rotation ticks, each row followed by its count of ticks
The counts run from 0 to 440.
[153 126  84 143 157 114 104 126  99 121 168 140 133 110 144 137 144 108
 159 135 122 161 112 131 123 128 165 100 139 138 178 140 100 146 155 174
 156 114 121 115 150 150 183 136 166 128 186  99 116 134 105 178  74 139
  91 150 141 162 129 150 152 111 170 141 151 157 112]  277
[155 129  90 147 145 125 112 142 108 123 137 104 140 131 128  90 129 118
 168  94 148 147 105 147 153 133 179 104 150 194 155 170 148 171 118 148
 166 108 137 122 127 118 166 117 144 132 109 111 157 111  79 153 103 139
 135 187 178 120 114 163  89 118 148  96 110 158 132]  395
[156 111 120 164 111 145 111 158 112  70 134 117 184 118 150 150 129 136
 160  82 116 144 136 163 132 169 138 132 127 135 129 119 138 123 171 131
 186 102  92 130  94 117 161 118 170 106 159 139 115 104 109 165 106 122
 129 139 127 144 146 159 104 117 189 107 158 163  89]  97
[161 147 119 124 105 147  74 121 114 131 128 118 132 112 124 156 128 114
 189 147 141 126 171 120 148 107 157 110 140  95 185 112 129 126 100 159
 107 138 105 139 125 151 180 127 170  93 148 120  76 107 140 136 104 107
  78 135 100 136 175 152 160 126 141 142 192 126 133]  41
[154 151  96 144 147 143  99  90 129  97 164  65  99 114 117 128 123  97
 174  98 129 121 113 159 179  86 139  87 139 134 151 151 142 170  65 128
 127 117 102 113 136 129 149 127 140  87 136 126  92 129  92 146  78 143
 102 128 122 132 146 150 101 150 136 143 176 156 146]  161
[184 142  83 151 154 132 114  99 103 117 121  88 106 130 109 111 114 104
 175 115 140 154 140 150 172  80 151  95 155 138 158 142 157 146  61 149
 131 130  99 110 126 160 139 116 146 118 142 125 111 124 105 122  90 127
  90 149 108 102 146 183  99 111 135 152 186 136 148]  412
[119 142 108 101 137 131  85 157  76 169 118 136 162 111 155 123 116 113
 177 139 153 117 122 117 133 171 187 151 120 142 186 163 107 163 138 160
 115 117 165 119 137 110 188  95 151 137 118 126 138 107  83 167 127 147
  99 170 171 137 127 132 130 114 134 113 119 162 124]  16
[152 138 114 124  99 170  71 134 104  90 112 140 147 141 158 166 122 159
 151 131 111 125 122 154 154 125 137 143 119  79 164 119 104  93 128 144
  98 109  98 113 109 130 167 133 168  97 169 131  74  96 120 172 111 114
 114 105 110 121 137 134 115 140 141 143 199 169 118]  298
[166 131  79 159 167 108 119 122 109 123 149  89 117 119 122  87 134  99
 174 105 145 157 113 148 157 110 174  81 157 184 156 159 154 170 104 139
 165 116 129 121 123 147 153 115 143 136 126 105 146 120  96 145  86 140
 111 171 165 120 133 169 101 111 153 123 131 159 135]  401
[141 127  61 118 162 126  77 109 115 168 118 114 134 135 156 126 110 121
 174 120 148 133 120 150 131 133 159  97 126 152 181 150 149 106 112  98
 114 134 139 131 103 125 156  99 129 109  87 113 152 125 117 131 170 131
 113 149 201  97 148 116  94 131  83 138 104 192 149]  190
[150 155  99 127 100 155  94 157 115 130 100 128 154 144 134  97 125 127
 196  94 146 120 122 160 164 125 190 143 126 181 146 168 146 142 104 139
 156 102 133 124 127 116 147 110 143 124  89 146 146 116  87 138 150 134
 145 167 153  94 103 151  98 125 138  52 112 149 139]  386
[130 147 100 102  89 167  84 113 130 154 105 135 156 157 144 127 111 126
 162  58 138  95 135 178 162  90 172 127 106 155 145 153 130 111  85 145
 137 111 125 106 151 113 138 112 145  97 103 151 116 142  84 129 133 140
 150 155 118  91 113 145  77 137 122  69 119 142 146]  378
[155 150 106 124 141 125  97 119 117 145 162 104 129  97 122 146 143  82
 179 140 138 138 160 115 140 108 162  81 148 122 193 135 123 157 111 165
 126 129 112 138 145 144 182 124 160 110 155 104  91 128 123 128  87 127
  84 141 123 174 170 154 152 122 134 156 177 136 136]  34
[117 152  92 104 104 175  95 120 124 125 107 151 160 154 159 141 117 134
 158  72 101  97 110 189 153 113 159 147  91 130 142 154 101 112 103 140
 131  91 118  87 148 122 125 112 143  99 143 164 100 143  83 154 139 153
 143 119 100  96 103 134  98 139 140  81 140 166 134]  128
[132 141  95 119 149 115  92 153  82 165 132 136 150 101 148 122 131  97
 197 152 148 132 127 114 131 165 187 130 128 147 194 159 118 170 136 151
 127 124 162 134 138 131 185 101 148 136 125 112 141 110 104 167 125 138
  91 161 180 142 135 136 160 113 137 116 119 162 125]  20
[171 133  72 162 165 114 106  89 105 125 131  91  98 124 110 106 118 103
 177 115 146 155 128 153 159  83 153  90 153 152 156 140 156 153  74 145
 139 134 111 106 129 176 143 120 150 117 138 113 123 131 108 141  84 131
  75 158 126 101 143 173 124 114 154 134 153 135 146]  408
[131 157  97 128 126 149 110 156 117 102 138 127 152 128 151 111 138 130
 173  97 114 117  84 169 157 151 181 136 119 168 145 182 119 173 128 123
 150  85 140 112 128  93 153 121 137 126 116 142 132 121  69 172 132 155
 150 143 166 126 100 135 105 135 149  81 122 190 127]  140
[152 136  87 121 151 146  86 133 120 139  99 107 149 142 158 121 109 145
 174 132 146 119 121 148 149 136 157 111 135 141 178 145 152 119 107  98
  94 126 134 130  83 118 154 101 130 104  83 122 149  93 120 132 174 125
 133 143 190  87 154 121  75 135  91 132 139 195 149]  184
[165 138  79 150 153 112 108 132 109 117 166 136 132 110 136 140 162  98
 179 143 111 168 118 139 130 120 166  91 150 136 176 140 109 154 142 165
 155 112 110 122 141 164 170 138 162 130 186 103 110 139 118 158  90 136
  96 131 131 162 139 152 168 112 164 144 174 159 119]  279
[150 122 122 117  98 163  63 150 107 125  94 148 170 148 162 160 121 167
 157 149 140 113 157 128 128 134 156 122 126  94 179 108 119  85 149 149
  90 131 115 137  96 128 188 123 177  93 136 118 101  71 148 158 138 102
 122 141 144 117 159 125 108 131 129 132 167 156 118]  53
[139 143  98 116 161 115 106 146  90 163 152 117 145  93 143 122 143  85
 177 141 143 137 124 109 128 155 188 100 145 154 194 159 111 176 144 163
 132 123 150 138 146 118 192 110 153 133 134 105 133 122 100 155 106 144
  99 166 175 172 146 145 144 115 134 140 133 160 127]  23
[145 132  98 126 147 116  83 105 108 155 164 109 127  95 124 145 132  84
 175 135 145 134 148 115 130 119 158  88 140 122 192 129 114 154 113 166
 121 137 127 134 159 147 188 124 161 105 157  98  97 128 118 157  72 129
  67 156 133 163 166 144 162 127 144 152 149 136 129]  32
[147 117  62 119 117 120  65 115 135 162 146 165 147 131 167 177 140 105
 172  88 124 161 132 156 107 123 146 100 121 142 184 128 107  64 155 142
 170 133 109 132 151 142 159 134 154 107 152 107 105 182 114 126 142 123
 105 137 142 144 122 119 159 130 116 124 107 153 128]  74
[161 122 118 169 113 140 118 170 113  70 138 114 180 119 152 148 134 134
 170  90 113 144 140 161 132 168 143 128 131 137 131 114 141 126 171 121
 192  98  88 135  81 133 158 116 165 108 161 139 125 105 121 154 119 123
 131 134 126 143 152 157 115 109 188 108 163 171  91]  98
[144 131 110 123 119 129  91 171  83 141 119 171 169 132 158 128 138 128
 166 134 131 147 111 126 125 159 191 148 125 147 175 150  95 131 163 178
 151 109 144 118 147 127 185 118 171 149 149 115 131 113  97 178 114 135
 113 169 157 138 101 151 140 105 159 100 122 150 105]  266
[139 162 101 110  86 168  99 137 131 148  98 136 157 153 138 114 126 123
 180  73 137 100 136 174 166  96 183 128 117 167 149 162 143 123  88 139
 149 100 123 115 138 114 130 108 141 107  99 154 124 139  91 112 159 139
 156 150 117  95 115 150  91 132 115  61 126 147 151]  380
[161 141  97 124 145 151  94 144  71 138  65 134 144 152 154 125  98 153
 172 149 141 133 125 141 158 138 161 148 130 116 174 141 143 106 104 128
  89 124 133 106  83 141 149  95 140 130 117 129 138  82 107 135 150 119
 101 140 150  71 136 148  83 111 108 142 173 167 137]  429
[165 133  74 157 152 110 108 133 110 120 133 104 125 125 127  85 128 118
 190 108 147 153 111 150 150 127 175 103 144 187 155 160 158 166 110 134
 164 113 135 120 124 151 161 121 147 135 108 113 165 116 100 158 106 133
 113 183 181 107 123 159 118 109 153  93 108 158 134]  397
[149 151 109 113 108 142 108 188  86 147 105 175 178 133 156 126 147 127
 182 133 130 141 129 133 136 157 203 155 135 151 176 160 104 137 152 175
 148 100 137 128 134 120 174 119 164 154 145 127 129 117  99 150 139 130
 127 155 142 134 103 160 135 101 140  94 143 153 118]  263
[151 117 102 169 142 133 129 142 115  73 146 116 182 123 154 140 136 132
 154  97  97 141 134 169 119 152 139  93 126 138 133 117 136 133 165 120
 179  99  86 118  86 144 144 112 170 103 174 137 137 105 125 162 117 138
 139 131 136 131 162 151  98 110 184 123 163 189  92]  103
[154 130 130 116  92 165  66 137 106 121 106 131 158 137 141 159 121 148
 164 140 146 107 166 125 142 127 147 126 129  85 182 106 123  97 126 158
  88 131 106 134 112 130 186 124 178  84 148 117  78  82 140 148 114  97
 107 139 118 131 167 141 116 132 135 138 184 141 123]  48
[149 100 109 146 157 115 110 125  82 145 109 105 176 122 143 122  97 127
 165 119 158 127 176 127 109 157 153 104 135 134 164 109 155 131 139 138
 141 145 127 128  88 157 168  85 164 104 134 124 157  81 136 148 112 131
  91 175 152 110 191 160  97  94 162 137 137 148 107]  228
[122 164  84 116 101 170  98 118 129 129 106 157 156 150 154 141 122 131
 171  87  96 102 121 194 155  99 166 138  98 128 142 151 114 112  91 129
 130  95 112  91 140 144 112 111 143 100 147 166 104 154 107 142 157 154
 137 105  92  89 113 133 122 132 141  79 153 170 138]  126
